Some points, each followed by its number:
[ 0.15 -0.38 -0.98 -0.75 -0.3  -0.45  0.85 -0.02 -0.58 -0.03  0.96  0.63
 -1.74 -0.02 -1.33 -0.65  0.4   0.8   1.17 -0.73  0.03 -0.63  0.08 -0.05] 0
[-0.5   3.14  2.74 -0.33  3.38  0.42 -0.19 -0.44  0.   -0.65  0.21 -2.91
 -0.33  1.77  3.03  0.14 -2.07 -2.53 -2.45  1.94 -2.17  1.    0.09 -0.42] 1
[-0.67 -0.33 -2.1  -0.94 -0.83 -0.3   0.44  0.29 -0.49 -0.17  0.1   0.21
 -0.2  -0.45 -1.87 -0.48  1.52  1.32 -0.27 -1.3   0.36 -0.49 -0.15 -0.63] 2
[-0.24  3.31  2.    0.15  2.98 -0.77  1.1   0.17 -0.97 -0.18  0.16 -3.19
 -0.83  2.93  2.03 -0.07 -2.2  -2.6  -3.23  1.03 -2.21  0.1  -0.41 -0.65] 3
[-0.13  1.91  0.66  0.08  1.01 -0.34  1.3   0.78 -0.62  0.15  0.53 -1.15
 -0.55  1.32  0.84 -0.1   0.11 -1.49 -1.42  0.85 -1.62 -0.15 -0.89 -0.44] 4
[-0.1   0.76  2.47 -1.08  1.67  1.09 -0.22  0.33  0.27 -0.37 -0.38 -0.85
  2.14  0.73  1.71  1.97 -1.98 -1.54 -0.87  3.34 -0.33  0.76 -0.28  0.63] 5
[-0.57  2.33  1.9  -0.85  3.16 -0.57  0.11  0.11  0.19 -0.31 -0.04 -2.04
 -1.13  2.76  2.41 -0.13 -2.62 -2.25 -2.02  1.98 -1.44  0.08  0.73  0.35] 6
[-0.29  0.05 -0.29 -0.59 -0.55  0.32  0.24  0.01 -0.24 -0.85  0.27  0.55
 -0.25 -0.33 -1.53  0.27  1.42  0.82  0.35 -0.24  0.35 -0.29 -0.74  0.13] 7
[ 0.56  0.79 -0.28 -0.52  1.4   0.49 -0.33  0.03 -1.02  0.05  0.74 -1.31
 -0.76  0.7   0.11 -0.31 -1.65 -1.2  -1.54  0.3  -1.76  0.07  0.61  0.98] 8
[ 0.49  0.46 -0.37 -0.54  0.6  -0.42  0.4   0.51 -0.49  0.09 -0.03 -0.43
 -0.41  0.37 -0.82  0.48  0.92 -0.46 -0.04  0.07 -0.71 -0.46  0.33 -0.39] 9
[-0.25 -0.5  -0.5   0.49 -0.51 -0.42 -0.66 -0.51  1.19  0.    0.05  0.2
 -0.65  0.03  0.31  0.73 -0.33  0.67  0.38 -0.75  0.19  1.26  0.12  0.04] 10
[-0.3   1.92  2.58 -0.06  2.49  0.83  0.59  0.49  0.19 -0.49 -0.07 -2.71
  0.01  3.83  2.24  0.   -3.11 -2.48 -2.78  2.78 -3.17 -0.28  0.22 -0.13] 11
[-0.23  2.22  0.7   0.12  1.42  0.5   0.09  0.39  1.3   0.1   0.26 -0.26
 -0.16  0.55  1.47  0.36 -1.13 -0.73 -0.81  1.12 -0.84 -0.23  0.29 -0.39] 12
[ 0.8  -0.53 -0.52  0.78 -0.34 -1.07 -0.01  0.48 -1.1  -0.2   1.26 -0.02
 -0.27 -0.06 -0.17 -0.51 -0.04  0.02 -0.9  -0.78  0.12 -0.36  0.17 -0.36] 13
[-0.15  0.46  1.47 -0.94  0.28  1.65  0.75 -0.51 -0.6  -0.09 -0.48  0.29
  1.72  1.27 -0.97 -0.21 -0.23  0.42 -1.    0.71  0.58 -0.42 -0.54 -0.16] 14
[ 0.3   1.49  1.17 -0.2   1.41  0.1  -0.49  0.31 -0.93 -0.78 -0.08 -2.18
 -0.6   1.45  0.08 -0.02 -1.6  -1.17 -1.49  1.68 -1.   -0.34 -0.31 -1.02] 15
[-0.51  0.45  0.    0.77 -0.09 -0.42 -0.22  0.14 -0.02  0.89  0.05 -0.43
 -1.13 -0.32 -0.07  0.5  -1.5  -0.51 -0.85  0.13 -0.61  0.14  0.05  0.04] 16
[-0.3  -1.46 -1.73 -0.47 -2.22  0.55 -0.41 -0.63  0.11 -0.57 -0.16  1.67
  0.64 -2.47 -2.94 -0.44  2.26  2.14  2.75 -2.05  2.16  0.34  0.95 -0.03] 17
[-1.15 -1.82 -0.52  0.81 -1.37 -0.16  0.01  0.38  0.    1.44  0.18  1.18
 -1.22 -0.55 -0.4   0.56 -0.22  1.03  0.35 -1.52 -0.46 -0.29  0.09 -0.56] 18
[-0.1  -1.19 -0.83 -0.55 -1.47  0.72 -0.03  0.29 -0.2  -0.81 -0.23  2.12
  0.68 -1.01 -1.52  0.44  1.89  1.45  0.63 -1.25  1.96 -0.7  -0.45 -0.44] 19
[ 0.27 -2.27 -2.93 -0.07 -3.14 -0.43 -0.04  0.36 -0.08  0.25  0.14  2.37
 -0.93 -2.08 -3.09 -0.29  1.94  2.97  2.04 -3.34  1.55 -0.16  0.53  0.15] 20
[ 0.53 -1.09 -0.19  0.09 -0.92  0.03 -0.64  0.22 -0.86  0.11  0.13  1.15
  0.98 -0.96 -1.7  -1.04 -0.35  1.32  0.75 -0.07  2.21 -0.56  0.03 -0.02] 21
[ 0.33  1.35  1.38  0.62  1.46 -0.33 -0.48  0.37  0.19  0.6  -0.09 -1.66
 -0.85  1.98  2.24  0.25 -2.07 -1.95 -1.73  0.87 -1.74  0.43 -1.17 -0.01] 22
[ 0.53  0.26 -0.37 -0.65  0.89 -1.06 -0.09  0.39 -0.12  0.85  0.75  0.11
 -0.84  0.83 -0.48 -0.73 -1.39  0.2  -1.12  0.58 -1.37 -2.03 -0.42  0.27] 23
[ 0.38  0.66  1.92  0.73  0.26  0.45  0.21 -0.1  -0.34 -0.23 -1.01 -1.74
  1.23  2.07  0.16  0.13 -1.37 -0.77 -0.55  0.61  0.71  0.73 -0.35 -0.38] 24
[-0.57  0.35  0.52 -0.31  1.33 -0.98  0.05 -0.71 -0.13  0.26  0.32 -0.93
 -1.28  0.36  0.71  0.36 -2.45 -1.   -1.52  0.15 -1.34 -0.15 -0.16  0.83] 25
[ 0.    1.35  1.21  0.64  1.41 -0.33 -0.66  0.4  -0.04  0.38 -0.25 -1.38
 -0.61  0.85  0.56 -0.34 -1.86 -0.97 -1.64  1.71 -1.65  0.01 -0.19  0.47] 26
[-0.55 -2.47 -2.75  0.   -1.61 -0.5   0.89 -0.03  0.3   0.36  0.12  2.31
 -0.57 -1.22 -1.78 -0.71  1.75  2.48  1.22 -2.35  1.54 -0.14 -0.03  0.43] 27
[-0.6   2.66  2.55  0.27  2.21  0.28  0.95 -0.13  3.53  0.17 -0.36 -2.15
 -1.37  1.37  4.38  1.12 -2.87 -2.51 -1.34  2.31 -2.12  0.31 -0.33  0.65] 28
[-0.07 -0.21 -2.16 -0.54 -0.99 -0.11  0.99  0.8  -0.13  0.06  0.66  0.52
 -0.47 -1.83 -2.87  0.04  2.19  0.42  1.   -0.75  0.67 -0.75 -1.15  0.3 ] 29
[ 0.08 -1.1   0.67 -0.7  -0.56  0.19 -0.19 -0.17  1.35 -0.1  -0.59  0.48
  2.08 -1.02 -1.24  1.31 -0.48  0.81  2.05  0.2   1.56  1.04 -0.36 -0.58] 30
[ 0.42 -0.04 -0.79 -0.08  0.72 -0.34 -0.09 -0.43 -0.13 -0.59  0.72  1.24
 -0.91  1.13 -0.9  -0.05 -0.42 -0.49 -0.88 -0.36 -0.6  -0.68  0.27  0.52] 31
[-0.03  0.49  1.74 -0.61  0.84  0.7  -0.3  -0.73  0.36 -0.51  0.02 -0.03
  1.5   1.67  0.02  0.18 -0.64 -0.96  0.1   2.33 -0.67  0.19  0.08 -0.32] 32
[-0.16 -0.94 -1.41 -0.68 -0.59 -0.4  -0.41  0.43  0.88 -0.37  0.36  1.37
 -1.68 -1.3  -0.06  0.16  1.51  2.11  0.03 -1.11  0.46  0.65  1.45 -0.98] 33
[-0.11 -0.97 -1.55  2.54 -0.87 -0.11  0.1   0.91 -1.04  1.01 -0.89  0.42
  0.47 -1.08  1.31  0.06  1.33 -0.14  2.04 -0.34 -0.11 -0.23 -0.27 -0.59] 34
[ 0.01 -1.42 -2.73 -0.46 -1.52 -0.38 -0.1  -0.16 -1.23  0.3  -0.15  0.84
 -0.5  -1.07 -1.96  0.65  2.48  1.11  1.39 -2.08  1.24 -0.62 -1.05 -0.33] 35
New points follow, each followed by the number of its nearest point above.
[-0.03 -1.   -2.24 -0.03 -1.6  -0.07 -0.72 -0.1   0.71 -0.22  0.18  1.
 -1.38 -1.22 -0.51 -0.5   1.18  1.01  0.65 -1.49  0.73  0.32  1.51 -0.19] --> 33
[ 0.37  1.89  2.81 -0.47  1.04  0.99 -0.19 -0.08 -0.38 -0.57 -0.37 -1.76
  0.85  2.11  1.05  0.53 -2.19 -1.58 -1.33  1.57 -0.91  0.17 -0.47 -0.79] --> 15
[ 0.12 -1.05 -0.33 -0.39 -0.88 -0.06  0.33 -0.01 -0.11 -0.73  0.08  1.91
  0.86 -1.19 -2.18  0.07  2.2   1.18  0.29 -0.25  2.05  0.4   0.23 -0.88] --> 19
[-0.24  1.07  0.43  0.78  0.63 -0.77  0.56 -0.71  2.34  0.81  0.14 -1.67
 -0.64  0.82  2.03  0.41 -1.41 -1.13 -0.07  1.69 -0.63  0.82  0.1  -0.1 ] --> 12
[ 0.34  0.02  0.69 -0.69  0.35  0.94 -0.56 -0.65 -0.64 -1.12  0.27 -0.57
  1.04  0.55 -1.15 -0.14 -0.59  0.82 -0.88 -0.14  0.44  0.65  0.44 -0.73] --> 14
[-0.2  -0.41 -0.17 -0.12  0.34 -0.24 -0.87 -0.61 -0.15 -0.92  0.42  0.44
 -0.01  1.16  0.11  0.25 -0.31  0.48 -0.32 -0.32  0.57 -0.55  0.03 -0.26] --> 31
[ 0.04  1.05  0.52  0.46  1.88 -0.5   0.49  0.48 -0.79  0.1   1.05 -0.75
 -0.77  0.46  0.01 -0.82 -1.79 -2.01 -1.5   0.68 -1.78 -0.6   0.65  0.78] --> 8
[-0.49 -0.91 -1.6   0.75 -1.15 -0.29 -0.62 -0.01 -0.89  1.22  0.1   0.31
  1.4  -1.43  0.35 -0.48  2.19  0.66  2.23 -0.18  0.35 -0.41  0.04 -0.45] --> 34
[-0.79  1.88  1.2   0.91  1.4   0.46 -0.49  0.21  1.96 -0.23 -0.08 -2.13
  0.39  1.62  2.35  0.01 -3.27 -1.78 -2.79  1.65 -2.03  0.49 -0.32 -0.43] --> 22
[-0.4   2.62  0.89  1.52  1.83 -0.21  0.06  0.05 -0.49  1.31 -0.69 -1.19
  0.22  2.47  4.49 -0.35 -0.75 -2.83 -0.85  1.34 -2.88 -0.54 -0.26 -0.67] --> 22
[ 0.93 -0.45 -0.11 -0.9  -1.53  0.85 -1.16 -0.79 -0.82 -0.27  0.12  0.6
  1.05 -0.5  -1.59 -1.04  0.23  1.13 -0.06 -0.65  2.07  0.37 -0.42 -0.37] --> 21
[ 0.98  1.27  0.71 -0.52  1.86 -0.43 -0.39 -0.32 -1.08  0.54  0.47 -2.25
 -0.35  1.34  1.55 -0.77 -2.23 -1.1  -2.13  2.33 -2.11 -0.86  0.01  0.61] --> 26
[ 0.01  2.69  1.74  2.    2.61 -0.29  0.29 -0.32 -0.18  0.16  0.34 -2.65
  2.22  2.06  5.31  0.02 -1.02 -2.59 -0.35  2.33 -1.75 -0.25 -0.04 -0.42] --> 1
[-0.06 -1.27 -1.7  -0.52 -0.79 -0.1  -0.09  0.7  -0.83 -1.   -0.07  1.43
  0.2  -1.19 -1.19  0.23  1.64  1.83  0.61 -2.41  2.01  0.38  0.19  0.64] --> 19
[ 0.04 -2.36 -2.66  0.76 -1.96 -0.75  0.    0.    0.06  0.42  0.12  2.48
  0.4  -2.27 -2.18 -0.32  0.98  1.69  0.61 -1.76  1.57  0.08  0.35  0.33] --> 27
[ 0.7   0.   -0.14  0.81  0.43 -0.38  0.81  0.08  2.1   1.32  0.25  0.12
 -1.09 -0.59  2.18  0.4  -0.76  0.19  1.09 -0.78  0.08  1.23 -0.37  0.52] --> 10
[ 0.32 -0.43 -0.88  0.26 -1.62 -0.36 -0.34  1.35 -0.46 -0.07 -0.86  0.63
  3.14 -0.22  1.02  0.11  1.58  0.94  2.79 -0.18  1.17  0.16 -0.43 -0.47] --> 34
[ 0.2  -1.84 -1.97  0.85 -1.18 -0.28  0.32 -0.3   0.8  -0.33  0.21  1.43
 -0.92 -1.08 -0.84 -0.08  1.17  2.03  2.21 -0.92  1.6  -0.24  0.58  0.01] --> 27
[ 0.9   1.22  3.32 -0.56  1.5   1.37 -0.24  0.02 -0.14 -0.14 -0.36 -1.14
 -0.15  0.6   3.01 -0.19 -1.43 -0.95 -1.5   1.55 -1.96 -0.05 -1.1   0.06] --> 22
[-0.58 -1.63 -2.74 -1.04 -0.56 -0.87  0.54 -0.06 -0.08  1.9   0.36  1.23
 -0.36 -2.12 -1.21  0.22  1.67  2.34  0.41 -1.89  0.34 -0.47  0.41  0.71] --> 27
[ 0.93  1.08  0.76 -0.09  0.66 -0.34  1.09  0.58 -0.08  0.57  0.92 -1.44
 -0.58  1.48  0.86 -0.33 -1.32 -1.49 -1.53  0.27 -2.11  0.12  1.51  0.6 ] --> 8
[ 0.45 -2.2  -1.64  0.12 -1.66 -0.53  0.2   0.58 -0.22 -0.25  1.95  1.04
 -0.93 -1.88 -2.12 -0.43  0.97  2.2   1.07 -1.48  0.85 -0.56  0.85 -0.04] --> 27
[-0.25 -2.49 -2.39  0.46 -2.02 -0.27  0.28  0.3  -1.07  1.44  0.05  2.1
 -0.05 -1.12 -2.9  -0.6   2.    1.87  0.67 -1.92  1.2  -0.2   0.37 -0.38] --> 27
[-0.22  0.37  0.27  0.81  0.21  0.    0.3   0.05  0.18  0.31  0.16 -0.51
 -0.59  0.7   0.1  -0.79  0.97  0.28 -0.83  0.33 -1.37 -0.29  0.19 -0.17] --> 9
